Here are some points, each followed by its number:
[-0.98  0.84  1.95  1.07  0.19 -1.44 -0.98 -1.78 -1.02] 0
[-0.84 -0.86  0.07  0.37  1.62 -0.33  0.49 -0.07 -0.15] 1
[ 0.4   0.56  0.31 -0.32 -0.01 -0.22  1.33  0.43 -0.38] 2
[1.14 0.15 0.22 0.19 0.24 0.57 0.08 0.69 0.75] 3
[-0.84  0.45  0.33 -0.61  0.8   0.31  0.22 -0.27 -0.75] 4
[ 0.79 -0.19  0.27  1.07  2.09  0.19  1.1   0.19 -0.24] 5
[ 1.1   1.34 -1.21  0.63  0.18 -0.09  1.67 -0.22 -0.15] 6
[ 0.39  0.23 -0.72 -0.86  0.42  0.89  0.09  0.11  1.53] 7
[-1.93  0.11  1.17  1.01  2.21 -1.22 -1.74 -2.27 -0.94] 8
[ 0.46 -0.59 -0.7  -0.9  -0.7   0.33  0.2   0.33  0.53] 9
[-0.17 -0.22 -0.39  0.7  -1.54  1.23 -1.25  0.81  1.  ] 10
[-0.64  0.78  1.18  0.27 -0.38  0.2   0.59  0.03 -0.34] 11
New points follow, each followed by the numbers of its three nearest points above, looking only along the 3 directions in which the numbered points spread most, nearest first.
[ 0.91 -0.81  0.27  1.1  -0.69  0.88 -0.73  0.73  0.99] 9 10 7
[ 0.92  0.53 -0.49 -0.76 -0.04  0.7   2.57  0.68 -0.01] 6 2 3
[ 0.59  0.83 -0.21  0.84  0.68  0.4   0.99 -0.16 -1.07] 2 6 4
[-0.08 -0.33  0.86  0.49  0.76  0.4   0.82 -0.48 -0.48] 4 1 11
[ 0.26 -0.39 -0.92 -0.41 -0.72  0.07 -0.75  0.45  0.55] 9 7 3
[-0.3  -0.79 -0.16 -0.01 -0.88 -2.26  0.11  0.39  0.12] 11 4 3
[ 0.14  0.05  0.32 -0.23  0.09  0.39  0.7   0.67 -0.27] 3 2 4
[-0.04  0.95  1.3   1.29  1.12 -0.57  0.64  0.82 -0.27] 4 11 2
[-0.42 -0.39 -0.46  0.07 -1.   -0.42 -0.31 -0.45  0.09] 11 4 9
[-0.17  0.45 -0.41 -0.01  0.4   0.76 -0.21 -2.03 -0.77] 4 11 1
[ 0.47  0.17 -0.58  0.28  1.3  -0.96  2.34 -0.79 -0.74] 5 6 2
[-0.02 -0.3   0.33 -1.15  0.69  0.1   0.24  0.62  0.06] 3 7 4
[ 0.07  0.13  0.79  1.12  0.06 -0.26 -0.22 -0.48  0.54] 4 11 3
[ 0.14  0.08  1.05  1.83  0.65 -0.05 -0.05 -0.39 -0.02] 4 11 1
[ 1.21  1.04 -0.29 -1.74  0.17  0.35  1.31  0.94 -0.9 ] 6 2 3
